In the data rows, the value 128 means zero.
Each row belongs to one hidden group. There are 2 groups. Groups can overlap: rows of different groups may look alike. Groups are numbered from 0 in the order they first appear among the rows asked about.
The table:
(136 186 115 60 140 158 161 142 40 61 123 102 170 140 168 141 133 137 105 94 146 135 140 162 131 120 171 130 103 72 102)
(109 143 195 91 108 205 123 85 118 102 169 122 70 104 82 112 123 128 125 153 107 118 122 168 149 78 132 135 147 201 123)
(65 79 130 237 113 168 134 109 251 170 89 95 109 197 124 130 126 90 112 149 124 120 120 113 94 128 119 165 135 113 124)
(142 194 124 97 160 125 121 124 137 61 129 156 201 119 199 135 134 129 124 90 124 97 157 166 99 104 123 100 131 71 117)
(104 146 122 238 122 118 127 135 255 231 120 124 76 110 78 106 109 76 112 112 120 117 112 101 109 120 132 182 102 147 167)
(159 54 149 158 104 125 193 116 185 154 132 151 120 95 120 117 118 114 104 152 162 72 138 133 59 108 106 211 91 149 145)
(132 156 149 137 106 129 114 97 113 80 136 93 61 123 129 140 97 110 137 132 114 184 114 172 203 113 121 94 230 148 94)
(162 99 119 86 131 101 175 187 104 110 118 78 105 146 83 131 127 101 170 121 126 114 153 114 142 153 108 160 123 126 120)
(107 94 123 147 136 89 160 127 131 121 116 108 114 241 115 125 192 129 132 121 135 125 132 110 117 123 94 132 103 139 127)
(160 164 125 78 99 164 102 111 96 139 155 121 86 65 87 147 102 134 154 110 98 171 124 143 206 126 137 66 215 146 117)
(133 203 107 95 122 125 105 92 145 114 123 120 254 71 229 105 114 87 130 124 133 137 94 152 156 112 168 97 119 104 168)
(209 58 109 132 113 127 135 114 88 107 122 139 80 112 83 190 127 169 181 115 130 145 143 113 178 118 83 102 163 115 111)
(47 179 134 158 176 189 89 150 25 197 153 135 79 101 40 172 135 53 122 147 109 191 141 93 95 109 134 173 43 117 136)
(141 149 119 116 107 158 88 109 53 102 150 120 90 121 105 156 89 118 145 133 104 175 125 155 198 131 123 61 254 128 116)
(234 76 115 101 116 97 126 113 92 91 109 115 96 140 57 186 133 187 190 107 115 152 126 125 146 104 118 168 174 110 104)
(178 198 124 113 134 102 107 139 141 70 137 112 165 116 181 107 133 123 121 100 131 164 106 118 106 120 185 109 121 150 105)
(209 96 107 104 140 93 92 118 116 94 112 120 138 133 93 191 138 201 185 100 100 138 140 123 137 113 91 132 150 144 114)
(127 140 150 171 116 123 108 138 128 101 123 94 61 111 97 119 125 146 98 218 105 143 113 130 135 128 123 104 103 255 133)
(120 93 130 153 106 95 143 170 196 173 112 147 196 127 155 112 115 100 109 127 132 117 119 101 134 127 120 126 41 133 202)
(123 152 110 243 111 124 132 124 229 255 121 139 141 115 162 105 125 97 100 117 142 103 113 108 91 114 128 149 76 102 149)
(173 89 126 121 127 118 90 136 91 164 127 100 83 165 101 169 139 255 145 115 126 91 167 116 110 120 85 139 139 133 107)
(179 98 112 156 132 110 129 115 93 170 110 97 119 233 91 138 202 133 128 123 145 111 131 118 108 123 108 119 109 115 116)
(123 150 170 116 98 144 108 125 144 71 139 239 77 118 166 99 124 118 119 142 117 135 99 129 180 112 121 85 142 184 139)
(118 108 164 115 109 184 112 137 112 72 191 142 110 110 62 113 89 132 118 137 135 130 152 187 158 93 131 89 162 122 110)
(95 104 147 195 128 138 191 91 164 188 94 90 157 132 96 95 126 97 110 127 191 97 119 122 86 113 121 218 86 128 139)
(114 108 127 104 111 147 122 136 63 58 150 121 137 78 131 120 106 79 133 162 119 187 115 150 208 117 149 76 219 164 115)
(96 161 150 103 89 191 120 129 50 82 190 147 50 59 141 127 110 101 128 113 129 165 138 181 154 106 131 141 181 137 107)
(117 66 141 167 119 122 214 143 138 181 129 128 97 146 87 123 117 123 132 130 174 86 145 125 102 92 103 202 102 139 92)
(187 111 108 138 119 105 127 161 108 139 116 100 93 204 110 148 187 190 142 127 109 106 147 116 84 114 109 148 129 112 104)
(82 145 136 197 114 121 180 108 237 255 107 110 103 151 68 119 127 131 128 116 145 111 93 129 122 108 116 138 74 140 127)
(106 197 99 106 134 122 163 138 81 142 133 141 252 112 218 111 136 129 127 89 147 122 136 112 104 127 129 111 96 73 129)
(159 158 133 135 101 160 78 111 69 154 154 128 75 98 164 134 116 172 154 124 107 191 110 139 184 126 111 65 187 74 99)
(73 102 125 176 155 117 171 133 87 118 115 59 127 172 143 123 166 109 140 93 161 111 132 121 98 143 116 217 78 120 109)
(132 121 114 145 174 92 102 144 139 121 143 120 57 109 171 127 122 111 113 148 112 129 101 138 150 192 126 94 163 133 104)
(168 101 126 84 117 174 122 152 66 110 143 111 105 137 59 170 124 214 133 127 127 124 186 140 132 117 108 121 149 70 82)
(125 105 95 148 149 154 112 110 230 200 108 110 189 133 149 106 128 84 110 113 129 118 100 109 107 139 162 103 96 105 196)
(106 112 133 129 150 128 125 100 195 207 137 88 156 89 158 99 127 66 106 153 121 104 109 122 128 144 162 115 41 165 186)
(132 217 130 97 143 100 116 101 134 132 131 91 254 98 223 119 112 84 109 120 142 128 106 131 112 117 187 138 126 73 115)
(80 155 133 114 118 138 164 149 88 56 114 129 183 98 158 132 144 129 108 110 154 130 161 135 110 146 146 90 108 98 124)
(132 125 127 114 117 146 108 119 70 73 145 171 110 117 134 104 123 50 146 150 96 174 115 144 172 132 131 72 228 166 137)
(88 127 121 177 113 133 212 118 96 200 141 142 112 107 56 105 115 108 114 105 193 102 160 137 95 108 136 212 115 57 114)
(125 116 144 116 133 100 121 89 137 51 141 145 89 106 49 129 143 100 101 221 102 160 121 165 116 123 124 127 102 255 141)
(119 114 117 101 127 118 159 203 197 75 101 104 163 150 166 131 130 151 118 123 154 109 133 97 113 135 111 118 101 105 146)
(133 43 126 138 109 124 169 138 75 84 117 114 102 151 114 152 121 148 129 162 151 87 171 145 61 145 122 176 135 150 105)
(82 188 114 85 122 161 123 82 111 122 151 126 236 100 214 82 112 97 116 124 145 126 137 173 118 98 168 110 137 101 143)
(125 126 120 103 178 109 101 133 82 129 116 126 165 126 225 120 121 104 110 129 111 87 123 121 135 191 142 126 126 120 139)
(114 195 138 125 107 153 174 90 184 186 122 192 97 138 146 194 49 143 115 107 123 150 119 101 52 79 142 204 99 33 142)
(86 135 119 103 198 89 114 98 116 106 105 78 165 72 122 137 111 136 132 140 103 121 122 123 113 191 156 144 127 221 129)
(139 133 146 121 107 163 123 90 60 104 147 157 102 98 56 143 114 112 163 94 109 193 142 142 216 114 98 94 205 81 123)
(162 97 112 151 119 106 151 126 123 113 113 126 127 238 128 146 188 118 139 124 118 102 136 117 92 126 106 145 104 122 115)
(144 153 139 131 114 125 116 110 106 118 163 72 113 82 89 118 98 95 153 127 97 209 130 137 171 122 114 118 236 136 103)
(125 103 133 96 137 109 108 255 118 128 111 108 148 138 128 128 139 152 122 109 125 138 147 101 126 133 120 130 145 89 113)
(66 124 150 167 119 119 207 101 149 151 130 84 116 136 131 102 138 127 113 128 192 115 117 107 85 127 115 196 84 96 139)
(123 99 144 96 126 85 111 239 91 142 122 105 88 128 99 136 148 183 123 137 155 105 144 119 103 153 108 155 127 93 120)
More rows, each followed by its group:
(148 115 122 103 144 120 114 255 112 132 112 89 101 161 105 128 136 147 128 127 146 104 151 108 91 124 111 159 122 122 117) 0
(131 114 131 199 130 111 212 118 152 166 123 104 96 116 169 97 117 105 103 123 162 94 107 130 97 147 124 196 59 135 130) 0
(190 84 123 101 153 82 103 139 149 85 96 113 117 155 108 169 135 206 170 111 119 111 146 131 122 138 108 127 92 131 115) 0
(105 111 172 124 92 197 130 121 174 160 126 228 93 86 104 117 134 102 127 136 106 143 97 137 134 99 143 68 117 140 161) 1
(174 144 129 104 114 153 108 121 121 93 150 141 37 117 102 129 120 131 157 118 99 157 123 143 218 124 120 75 217 97 107) 1
(58 219 135 137 138 122 115 81 85 137 126 117 216 104 255 115 109 57 93 115 122 127 134 141 158 131 159 139 106 125 129) 1
(192 109 113 100 112 129 107 164 137 133 143 212 151 170 81 137 139 194 135 128 122 95 160 145 91 120 101 103 94 73 108) 0
(105 181 117 88 133 110 71 104 137 144 130 101 233 92 219 109 109 79 82 151 112 139 120 119 145 146 185 129 170 152 135) 1
(96 122 102 96 206 112 126 122 58 98 119 114 175 129 158 116 123 108 110 126 118 127 111 127 153 195 148 152 89 142 137) 1
(104 134 114 105 124 144 126 99 205 107 100 185 149 122 157 97 145 102 108 183 122 102 111 124 127 118 108 120 91 192 216) 1
(121 115 117 92 103 146 96 101 95 69 164 130 63 108 113 157 130 154 172 144 121 184 127 159 166 118 134 63 188 93 111) 1
(86 105 143 194 138 151 103 97 198 162 101 97 77 114 106 104 126 80 122 143 109 119 98 104 105 153 180 151 92 201 192) 1
(104 108 127 116 152 123 63 108 188 148 103 115 161 105 185 110 118 120 140 142 122 114 114 125 122 150 167 94 69 122 205) 1
(114 99 115 102 135 110 145 238 149 148 138 90 139 157 149 130 138 114 119 125 139 110 139 90 106 140 119 123 96 134 127) 0
(135 57 145 142 130 103 126 137 214 152 123 89 82 128 113 110 138 168 117 141 124 101 105 88 82 156 145 151 97 178 186) 1
(106 137 162 171 107 153 131 94 95 39 155 213 59 110 101 105 106 137 142 142 95 150 136 114 147 135 130 86 203 152 124) 1
(162 72 109 144 132 92 132 101 200 159 106 151 150 181 115 139 127 232 157 103 109 104 141 93 117 129 116 100 150 124 108) 0
(98 110 116 94 187 125 108 106 84 120 125 102 132 128 191 112 138 126 129 122 137 117 117 122 106 186 159 113 105 179 121) 1
(119 171 132 101 114 119 149 165 90 70 145 142 148 102 119 120 128 142 90 105 162 121 161 157 111 155 140 119 123 81 108) 0
(134 178 122 154 122 146 150 77 223 148 108 255 135 127 127 112 151 60 114 101 139 123 95 86 86 111 125 156 122 129 147) 1
(139 134 137 115 107 146 99 120 65 149 159 85 125 85 86 157 86 98 130 147 119 222 103 158 208 130 104 93 180 122 105) 1
(104 160 99 96 135 113 120 121 101 163 119 117 255 111 240 141 112 99 121 106 124 114 116 106 131 150 185 119 120 109 121) 1
(88 132 128 178 139 103 133 158 255 255 109 124 132 116 100 101 118 98 102 118 145 103 103 118 153 112 125 143 63 156 154) 1
(205 130 107 108 134 121 137 130 133 96 103 198 127 162 112 145 138 226 161 112 112 104 157 99 100 123 107 118 104 96 106) 0
(145 103 140 91 137 138 127 123 106 105 119 163 82 203 93 135 136 214 151 139 142 85 148 124 95 147 97 97 116 89 124) 0
(183 84 126 105 124 92 105 141 127 116 114 112 156 202 113 136 162 226 151 136 140 104 134 119 127 117 98 105 106 125 108) 0
(101 120 140 118 129 137 94 128 110 131 127 237 72 96 45 107 141 104 125 161 93 169 116 155 176 136 98 93 214 212 106) 1
(156 123 102 138 118 94 141 119 76 101 141 121 85 229 77 147 207 191 124 123 125 110 136 127 125 129 101 166 98 112 112) 0
(95 210 121 122 163 108 86 105 118 79 133 165 255 93 225 116 110 85 112 123 120 100 122 130 137 128 159 137 139 83 121) 1
